(in the rows, 128 means zero)
Each path below is one point turned by a fixed rotation once a step. After each direction that follows a path, write how fast that rotation turns it, in degrees per step (0 if it stays still).
Each turn is a multiple of 5 degrees from 10 to 175, or 0.
Each row of a path follows its step; steps can be skipped.

step 0: [126 128 138 123 121 125 136 129 117 134 135 127 130 131 139 120 129 121
 137 135 138 111 132 124 125 128 137 139 128 124 118 128 123 126 133 117
 126 124 122 126 136 126 131 130 124 120 117 129 137 132 141 123 128 139
 133]
step 1: [124 134 118 129 141 134 114 138 131 135 128 130 130 117 127 128 121 128
 123 134 124 124 131 129 128 134 118 135 122 122 137 137 133 124 136 126
 110 127 128 134 128 139 131 132 120 133 119 126 117 126 130 114 132 124
 125]
step 2: [132 121 123 135 120 134 130 128 134 131 132 129 126 111 119 133 134 118
 129 131 128 131 139 130 124 125 139 122 132 137 131 126 121 133 126 129
 132 135 136 127 134 115 120 125 129 130 134 124 137 128 141 107 131 127
 129]
step 3: [120 133 137 123 134 129 130 139 131 125 130 129 131 135 137 129 127 138
 132 133 146 127 137 133 129 132 133 137 117 140 124 132 123 130 131 134
 126 136 122 128 127 122 119 133 121 120 133 132 115 131 142 136 136 135
 132]
step 4: [130 123 126 134 131 137 122 118 131 131 133 117 132 128 131 128 126 133
 114 139 123 118 133 126 130 128 132 126 117 118 119 130 131 134 137 124
 124 126 115 132 123 128 132 120 129 143 115 126 132 132 133 121 135 123
 143]
step 5: [126 132 123 137 122 137 126 127 129 140 138 128 124 127 122 129 126 129
 134 118 129 139 128 129 133 132 129 136 129 133 122 127 129 134 126 119
 119 131 127 128 135 121 128 133 107 127 123 125 137 113 135 120 132 139
 113]
step 6: [116 124 124 132 127 130 119 137 143 121 131 133 128 128 128 132 125 126
 126 128 135 126 139 122 131 132 121 131 128 132 129 144 127 144 131 139
 135 131 131 122 123 112 133 128 124 130 133 135 119 136 129 126 123 112
 127]
step 7: [136 126 121 133 126 142 130 124 121 131 121 125 130 136 123 126 135 124
 125 138 148 119 139 123 127 119 138 133 131 126 119 124 135 136 135 129
 133 130 119 134 122 125 117 130 136 128 128 124 140 124 132 137 134 134
 126]
step 8: [123 124 127 125 124 127 124 129 127 137 138 132 130 143 133 135 120 129
 128 129 127 125 134 138 134 138 128 131 131 137 128 131 125 125 133 115
 125 108 115 132 125 132 124 135 113 141 120 127 119 124 129 128 122 128
 125]
step 10: [124 120 132 130 136 119 120 132 132 130 127 141 134 129 127 131 132 121
 133 138 137 134 132 117 115 137 143 130 141 133 125 121 126 136 132 139
 124 132 120 129 125 119 121 134 125 121 130 128 129 125 125 129 132 136
 116]
Directions:
[130 126 126 127 129 130 127 127 129 129 124 126 129 127 129 126 131 125
 127 129 127 131 127 127 129 129 124 128 128 129 124 125 127 130 130 128
 130 129 129 129 127 130 129 130 130 131 129 126 130 130 129 127 131 128
 128]	140

step 0: [136 123 129 120 123 130 133 135 132 141 135 124 130 129 129 123 126 140
 128 127 112 143 116 140 137 130 123 136 120 133 123 138 126 135 117 122
 128 128 121 119 129 129 134 129 116 140 126 130 130 133 129 120 134 118
 125]
step 1: [130 129 143 127 125 130 121 136 134 143 128 116 131 121 132 131 131 137
 127 144 121 136 126 139 136 121 128 119 130 129 126 126 131 133 135 128
 118 123 122 129 115 127 134 128 133 133 127 120 131 147 127 137 132 120
 132]
step 2: [127 133 131 108 124 137 136 141 136 138 130 122 122 135 126 131 136 126
 126 137 129 142 121 119 127 133 128 121 124 137 122 127 129 117 132 131
 125 133 119 122 128 132 121 125 137 127 123 121 137 134 138 137 130 119
 118]
step 3: [127 129 135 127 114 137 133 133 121 124 131 128 143 139 114 138 129 124
 130 132 129 135 119 128 141 125 130 123 123 140 130 124 125 121 133 119
 124 138 117 125 123 121 128 134 120 136 119 123 135 123 126 130 140 117
 132]
step 4: [131 125 135 124 128 143 128 131 131 142 127 136 127 143 130 128 124 130
 136 124 127 136 124 121 141 126 127 133 120 129 129 121 124 144 127 129
 129 136 128 130 114 132 135 125 125 142 140 117 134 124 122 137 133 117
 127]
step 5: [123 136 129 117 116 133 121 124 135 133 135 125 138 127 128 124 124 137
 134 126 130 136 118 134 127 117 124 117 124 116 125 114 121 118 117 128
 128 134 118 127 118 134 133 126 125 131 139 118 124 134 129 134 124 116
 126]
step 7: [140 133 133 121 115 138 123 128 136 123 134 121 134 129 122 131 130 125
 127 131 130 151 126 131 129 135 128 136 118 142 131 131 126 137 114 127
 123 125 121 131 134 135 137 125 121 138 125 127 122 133 133 126 137 122
 132]
step 8: [140 130 146 120 131 137 118 129 135 143 138 116 132 125 126 123 129 135
 123 130 118 132 124 129 138 114 138 123 127 139 133 122 131 134 128 116
 127 132 124 135 125 131 135 121 129 133 128 127 138 126 133 124 125 125
 132]
step 9: [127 130 142 122 132 132 124 134 136 139 137 125 130 130 121 131 122 129
 125 136 126 131 112 123 128 129 119 127 118 129 114 122 137 130 127 131
 122 131 123 114 124 134 131 123 120 123 117 118 132 134 136 131 117 116
 122]
step 10: [132 134 136 133 113 128 125 132 134 140 133 123 134 130 128 127 136 110
 134 135 130 141 118 115 131 127 127 122 132 131 126 114 135 126 132 126
 129 131 121 120 128 113 127 131 126 134 121 121 127 132 118 126 135 116
 131]
Directions:
[124 127 127 128 125 126 130 126 127 127 130 128 127 129 124 128 130 124
 127 134 127 129 129 127 129 130 127 129 128 127 128 128 126 129 128 127
 128 127 127 128 128 127 125 127 127 129 129 130 128 126 128 125 126 127
 126]	100
[125 128 128 129 128 129 127 127 129 128 129 129 127 129 129 128 127 130
 130 127 128 127 126 128 127 129 128 127 128 125 132 127 129 128 127 129
 127 129 127 126 131 126 127 129 125 130 133 129 122 126 125 129 130 127
 125]	55

step 0: [138 132 123 134 122 120 135 119 128 134 125 130 133 125 128 134 129 129
 124 127 133 119 132 142 133 134 130 132 140 127 132 138 117 122 130 125
 121 122 120 132 130 131 131 131 121 125 129 134 125 129 108 128 137 130
 123]
step 1: [130 135 123 136 120 120 139 120 126 132 130 125 130 125 123 145 130 137
 128 133 131 122 132 127 137 140 129 129 130 132 128 128 127 125 127 123
 123 126 124 128 129 132 114 134 130 126 132 129 123 131 107 136 124 123
 124]
step 2: [139 130 122 134 127 130 137 133 120 129 129 124 131 124 123 139 116 144
 130 130 126 123 128 138 135 141 120 126 131 128 124 129 132 119 125 127
 124 125 125 128 132 123 131 134 124 123 141 129 124 130 116 129 130 116
 125]
step 4: [136 134 131 130 137 126 133 120 122 124 127 122 130 127 124 136 124 125
 135 126 131 122 126 134 120 137 117 131 126 132 128 118 126 119 117 141
 119 133 128 129 127 126 130 133 120 135 141 128 128 125 112 137 131 122
 135]
step 5: [138 137 124 134 128 122 136 119 124 123 122 116 127 127 120 130 125 124
 129 137 131 122 131 135 130 132 134 124 121 146 130 120 129 123 125 135
 125 135 131 133 132 127 137 124 117 132 131 125 121 130 124 137 131 119
 138]
step 6: [133 126 126 137 130 131 131 118 123 124 121 115 134 131 131 130 119 120
 129 125 132 121 121 138 133 129 136 137 120 145 132 129 126 118 122 137
 127 123 126 133 125 120 125 120 128 124 137 123 125 134 120 137 135 126
 131]
step 7: [132 129 127 138 136 127 134 115 135 130 130 119 135 134 122 121 133 129
 131 132 132 127 129 142 138 129 134 131 120 133 140 127 117 111 129 134
 127 126 127 136 125 123 126 128 124 122 132 124 129 135 121 126 125 120
 134]
step 8: [135 128 126 129 130 123 132 121 129 122 139 120 146 129 128 128 134 130
 120 124 130 127 134 135 137 130 134 134 122 136 131 131 117 117 129 137
 128 122 134 130 137 125 128 124 118 122 136 130 130 131 116 137 124 129
 121]
step 9: [132 132 120 130 127 120 125 121 128 129 135 113 132 130 130 135 126 140
 119 123 124 127 134 135 133 125 139 135 130 132 132 122 118 115 128 136
 119 120 135 129 135 129 120 137 127 125 126 125 125 128 123 131 121 116
 125]
step 10: [126 119 129 123 133 127 128 123 128 136 130 115 134 126 123 138 121 143
 122 125 128 126 135 142 128 134 139 132 133 127 120 133 120 112 126 131
 123 131 133 121 134 127 128 127 123 127 136 125 120 132 122 133 123 128
 129]
Directions:
[126 126 129 127 126 128 131 128 129 130 132 129 127 126 130 129 127 129
 127 125 128 129 132 134 127 130 128 128 128 129 124 128 130 130 131 127
 127 128 127 128 126 128 126 131 128 129 127 130 130 129 128 129 127 125
 127]	40
[131 127 130 131 127 127 129 127 129 130 126 130 128 131 130 130 127 127
 127 129 131 128 126 130 128 131 133 126 128 128 131 129 129 130 128 128
 130 131 127 127 127 129 127 127 131 128 127 129 125 130 128 129 130 130
 130]	65
[127 127 125 127 127 128 124 125 129 129 128 128 129 126 129 127 129 124
 129 127 129 127 127 129 134 130 126 129 128 130 131 129 127 129 131 128
 127 126 129 128 126 130 128 127 126 128 129 130 128 130 130 127 128 128
 129]	45

step 0: [133 137 125 123 131 126 124 125 122 122 127 136 143 129 131 123 132 121
 124 130 133 135 115 128 126 139 132 131 123 146 129 132 127 124 110 126
 123 134 136 130 132 126 138 139 124 134 137 129 142 129 127 128 134 119
 139]
step 1: [136 127 134 125 122 127 138 136 118 124 130 117 125 126 135 150 135 115
 131 127 122 143 129 130 121 123 128 132 135 142 142 130 132 129 121 128
 132 135 131 136 133 128 127 126 118 122 131 129 134 131 128 128 124 138
 121]
step 3: [132 133 130 128 143 117 123 134 116 115 131 119 133 128 130 137 127 123
 120 119 127 127 118 126 141 125 123 130 124 145 127 135 137 138 122 139
 135 132 127 124 128 135 125 131 121 130 123 130 129 134 119 115 128 122
 126]
step 4: [134 117 132 119 132 130 123 110 116 125 122 135 130 123 131 129 135 121
 128 135 130 137 132 137 122 120 120 140 117 144 133 123 137 129 126 133
 124 129 137 136 132 134 132 132 130 132 125 132 124 127 137 128 113 134
 128]
step 5: [122 127 126 123 118 127 137 133 121 130 127 127 121 108 137 129 129 118
 118 112 133 120 136 120 126 129 115 132 127 135 130 130 135 126 113 136
 128 133 124 134 128 140 133 126 123 135 125 117 129 136 130 125 136 123
 129]
step 6: [131 133 130 132 130 131 113 127 107 116 128 128 119 116 134 124 130 123
 120 130 127 137 126 127 114 121 135 134 123 123 125 130 141 142 122 134
 133 124 131 118 123 130 134 136 126 120 134 131 131 131 126 126 122 117
 124]
step 7: [129 117 134 131 122 131 135 113 118 132 124 129 128 127 115 127 124 127
 129 118 127 132 117 126 135 117 123 139 131 141 131 128 133 129 116 136
 116 121 120 131 129 136 134 139 127 124 127 120 129 134 117 128 128 126
 113]
step 8: [140 134 131 134 128 125 127 121 126 124 134 128 140 114 136 118 132 123
 117 125 134 127 142 122 126 126 130 142 127 129 138 136 136 124 115 132
 125 129 120 135 128 117 143 126 133 128 131 138 132 135 123 121 124 132
 132]
step 9: [125 127 135 131 119 124 131 136 123 135 126 140 129 120 136 134 135 124
 136 132 133 142 119 121 126 117 123 128 122 139 119 127 129 137 110 128
 138 127 118 133 119 124 130 132 126 124 135 132 132 135 132 123 129 120
 115]
step 10: [134 120 120 128 124 129 123 130 121 121 129 129 123 128 125 120 133 120
 125 133 124 135 129 113 133 132 137 149 129 132 139 119 129 126 119 122
 117 134 131 134 120 140 125 141 126 128 136 138 137 133 119 125 136 130
 123]
Directions:
[126 128 128 129 128 128 130 130 128 128 127 126 129 127 131 127 128 132
 131 127 128 128 131 131 132 128 131 126 128 128 126 126 130 129 129 130
 125 129 127 128 126 128 126 132 128 128 128 127 131 128 129 131 126 130
 130]	0

step 0: [126 146 133 132 134 127 124 126 132 135 128 112 128 128 130 130 133 128
 137 129 130 130 129 135 120 125 119 138 121 131 126 121 129 135 142 135
 137 129 126 131 130 121 135 133 118 121 130 113 131 140 136 129 129 138
 122]
step 2: [129 133 129 129 138 118 118 132 128 134 119 122 136 132 125 131 130 129
 128 123 115 131 131 144 130 124 128 140 132 130 133 111 141 125 131 124
 132 122 127 130 118 137 122 129 129 125 124 116 125 127 133 129 141 133
 125]
step 3: [124 131 134 129 125 138 130 123 125 133 128 140 136 121 116 117 133 137
 127 130 122 116 134 133 133 128 128 140 124 138 124 137 140 125 128 131
 132 128 139 119 122 125 141 124 124 126 128 121 120 133 130 139 134 131
 127]
step 4: [116 121 126 124 123 136 127 108 121 130 136 129 130 133 130 131 129 131
 128 123 117 124 133 139 134 129 118 122 132 127 134 117 145 123 125 127
 126 121 126 127 127 135 115 134 124 127 134 125 127 119 131 133 134 135
 121]
step 5: [131 140 119 125 114 140 131 121 125 121 123 125 131 127 135 124 142 120
 138 131 117 116 120 130 126 131 123 136 120 127 134 127 134 128 125 128
 130 125 133 126 122 132 133 123 121 121 125 116 124 138 130 127 131 120
 122]
step 6: [115 139 121 126 115 135 122 120 123 137 133 134 127 130 119 118 127 125
 136 116 126 132 127 129 137 129 124 122 130 118 135 123 133 134 127 128
 128 127 143 128 132 120 131 127 118 125 124 131 127 115 129 123 121 134
 119]
step 7: [135 137 108 130 128 125 131 138 125 120 129 127 123 128 127 129 134 125
 126 115 120 123 121 132 128 132 122 130 136 121 127 125 144 127 137 142
 131 128 134 128 127 140 126 134 127 123 130 120 127 123 133 118 127 118
 123]
step 8: [121 129 129 134 126 127 123 126 127 127 130 135 125 122 114 129 137 132
 138 111 130 123 134 123 124 132 121 136 126 125 138 127 126 130 124 125
 138 131 146 124 130 127 142 130 136 116 119 129 138 122 133 124 134 123
 131]
step 9: [121 127 118 135 131 120 131 135 129 128 138 118 121 124 121 121 134 140
 127 112 123 110 127 130 131 126 118 130 123 131 136 125 137 123 129 134
 129 126 118 138 135 123 125 136 124 130 133 130 130 122 136 130 123 132
 126]
step 10: [119 121 127 135 139 132 125 121 130 123 130 127 132 115 124 131 128 125
 125 124 112 123 118 115 126 126 127 138 114 127 133 125 133 127 121 125
 138 133 130 129 132 139 129 130 128 114 124 136 126 137 131 118 130 122
 124]
Directions:
[129 131 130 129 129 131 127 128 128 124 127 131 127 128 127 128 127 127
 126 128 128 124 126 125 125 127 130 128 127 129 129 129 125 128 130 132
 128 127 131 128 127 130 127 127 126 129 128 128 126 131 129 129 131 128
 128]	155

step 0: [125 131 121 130 124 134 113 124 130 135 121 129 122 128 132 130 135 132
 133 135 130 130 132 120 138 134 120 123 126 132 123 125 137 141 131 131
 130 123 132 134 130 128 122 116 119 118 117 119 127 125 126 132 131 139
 121]
step 1: [128 118 131 132 113 129 122 121 128 138 126 142 126 125 141 123 140 129
 129 122 133 133 130 127 131 125 118 139 123 133 124 126 130 131 134 127
 128 130 130 125 121 125 137 125 118 124 131 135 129 127 115 135 129 124
 131]
step 2: [123 135 129 127 122 135 129 121 123 132 145 124 133 127 131 122 127 127
 132 127 131 130 132 130 123 121 124 137 124 128 127 136 138 131 133 131
 125 109 126 131 125 136 128 131 131 121 138 133 127 124 119 143 119 129
 128]
step 3: [126 138 116 122 115 130 123 129 137 138 126 130 126 130 128 119 122 124
 128 134 119 124 127 133 124 123 121 116 139 120 129 126 141 130 127 132
 122 126 127 134 124 144 135 125 123 129 131 130 131 127 126 133 129 139
 127]
step 4: [131 131 132 122 124 127 130 134 135 135 129 128 121 132 140 129 121 135
 134 128 128 126 143 131 130 141 127 128 126 124 116 126 129 138 127 131
 128 135 136 129 123 139 143 127 119 121 131 118 129 122 120 132 137 127
 128]
step 5: [126 122 138 124 118 119 125 122 135 129 138 125 125 122 128 131 130 123
 140 127 127 127 127 126 130 127 125 138 123 120 126 121 133 133 133 123
 134 125 129 126 127 137 120 132 115 116 138 123 145 122 128 128 127 120
 124]
step 7: [144 139 125 124 130 125 126 128 128 128 125 130 124 133 130 128 138 131
 123 117 126 119 132 133 127 129 120 133 137 121 124 117 127 131 141 126
 124 132 128 135 129 135 133 124 134 120 134 126 133 122 121 135 126 144
 134]
step 8: [136 129 126 122 131 115 119 126 130 125 128 134 126 121 133 128 116 132
 128 132 116 134 131 126 131 135 111 131 128 129 124 124 130 135 132 125
 130 124 145 131 130 131 125 123 133 125 132 124 131 123 121 137 116 123
 123]
step 9: [124 126 131 129 129 128 123 117 125 126 120 118 119 129 133 127 125 124
 138 124 130 140 130 121 128 132 115 121 132 136 138 129 147 135 127 121
 131 129 129 126 130 126 130 127 121 117 139 128 133 130 119 128 128 132
 125]
step 10: [123 138 132 134 119 134 141 125 134 131 130 135 114 127 129 125 136 128
 137 125 132 124 130 125 121 129 118 135 122 131 137 119 134 131 124 132
 124 130 133 123 132 128 137 124 137 124 129 135 140 129 119 133 123 134
 135]
Directions:
[129 129 130 128 127 128 127 130 129 129 127 129 126 127 131 131 128 128
 127 127 128 126 127 127 127 129 132 127 129 131 127 129 128 127 128 127
 130 131 127 126 125 126 130 125 129 126 132 130 126 128 127 127 129 130
 133]	125
[129 129 126 128 127 132 134 130 127 129 129 128 126 128 127 129 129 126
 128 130 129 127 127 129 126 126 128 125 128 128 131 128 130 128 127 125
 126 128 128 130 129 129 128 126 130 128 126 126 129 126 131 129 127 133
 129]	100

step 0: [125 124 127 118 129 131 127 127 135 127 132 123 122 123 130 124 134 131
 118 118 127 137 121 123 124 129 122 131 130 130 119 132 123 142 136 134
 124 123 131 132 125 144 118 133 129 147 136 127 126 121 136 135 121 114
 129]
step 1: [120 132 126 133 133 120 116 141 133 122 128 131 131 127 127 127 141 128
 107 131 127 133 121 132 130 129 130 135 129 134 131 128 134 123 130 126
 127 121 136 127 125 140 132 119 121 140 128 121 130 123 126 128 148 125
 131]
step 2: [134 126 135 140 133 125 127 124 118 126 142 128 132 127 130 136 130 124
 122 126 122 131 130 129 123 135 140 117 134 125 121 119 138 111 125 137
 129 121 131 123 126 127 124 113 130 123 115 131 123 121 125 130 141 130
 131]
step 3: [129 127 124 142 129 123 141 118 123 116 127 122 135 120 131 126 123 134
 131 133 139 124 131 125 135 128 126 129 134 125 138 116 119 120 130 139
 119 128 128 124 133 123 122 123 127 127 116 137 121 119 132 129 115 133
 119]
step 4: [123 123 124 129 121 130 132 139 125 112 124 118 137 138 130 136 122 132
 141 133 130 121 138 124 128 137 123 130 130 138 135 119 116 137 125 128
 135 143 134 130 131 125 124 137 120 134 134 126 123 125 123 132 126 134
 131]
step 5: [123 129 128 118 127 138 119 140 135 130 122 120 124 140 121 130 120 128
 139 142 111 138 135 125 129 124 122 131 140 137 126 131 124 124 125 117
 129 125 121 133 125 128 127 132 134 119 126 131 131 122 124 136 126 129
 140]
step 6: [127 136 131 127 116 132 127 130 121 138 130 136 126 117 121 115 124 115
 129 133 125 140 130 135 131 131 115 124 135 132 120 129 125 122 121 119
 120 118 136 121 121 127 136 131 128 118 135 129 130 137 139 130 122 122
 129]
step 7: [132 124 129 121 127 127 137 118 120 132 129 131 125 125 123 124 128 129
 132 114 127 130 131 143 129 133 126 121 124 122 132 131 123 132 143 111
 125 118 130 123 129 133 143 133 115 133 125 129 117 134 127 120 137 120
 123]
step 8: [121 125 142 127 140 130 121 115 126 134 133 119 130 136 132 130 131 132
 129 120 128 123 123 122 133 116 133 121 123 134 128 134 123 140 131 125
 126 136 133 126 126 132 139 119 131 144 126 140 128 128 124 123 133 115
 122]
step 10: [134 115 122 142 131 126 127 137 139 129 135 125 139 124 134 122 128 130
 126 133 133 124 125 138 126 144 133 131 127 126 112 125 126 123 138 130
 129 125 123 126 117 132 122 123 135 134 123 114 132 125 128 133 122 134
 137]
Directions:
[127 125 131 130 127 132 129 127 127 128 127 130 129 125 128 129 130 128
 129 127 128 130 128 128 131 126 130 129 129 126 127 129 127 128 128 128
 127 127 131 128 128 128 124 129 131 123 128 126 129 128 130 130 127 127
 125]	110
[126 130 127 130 127 129 127 130 130 129 126 127 129 128 127 126 128 127
 124 130 129 128 126 126 129 127 126 131 129 129 127 128 126 129 127 131
 124 131 129 125 128 128 129 126 127 126 128 130 128 132 126 125 127 126
 124]	140
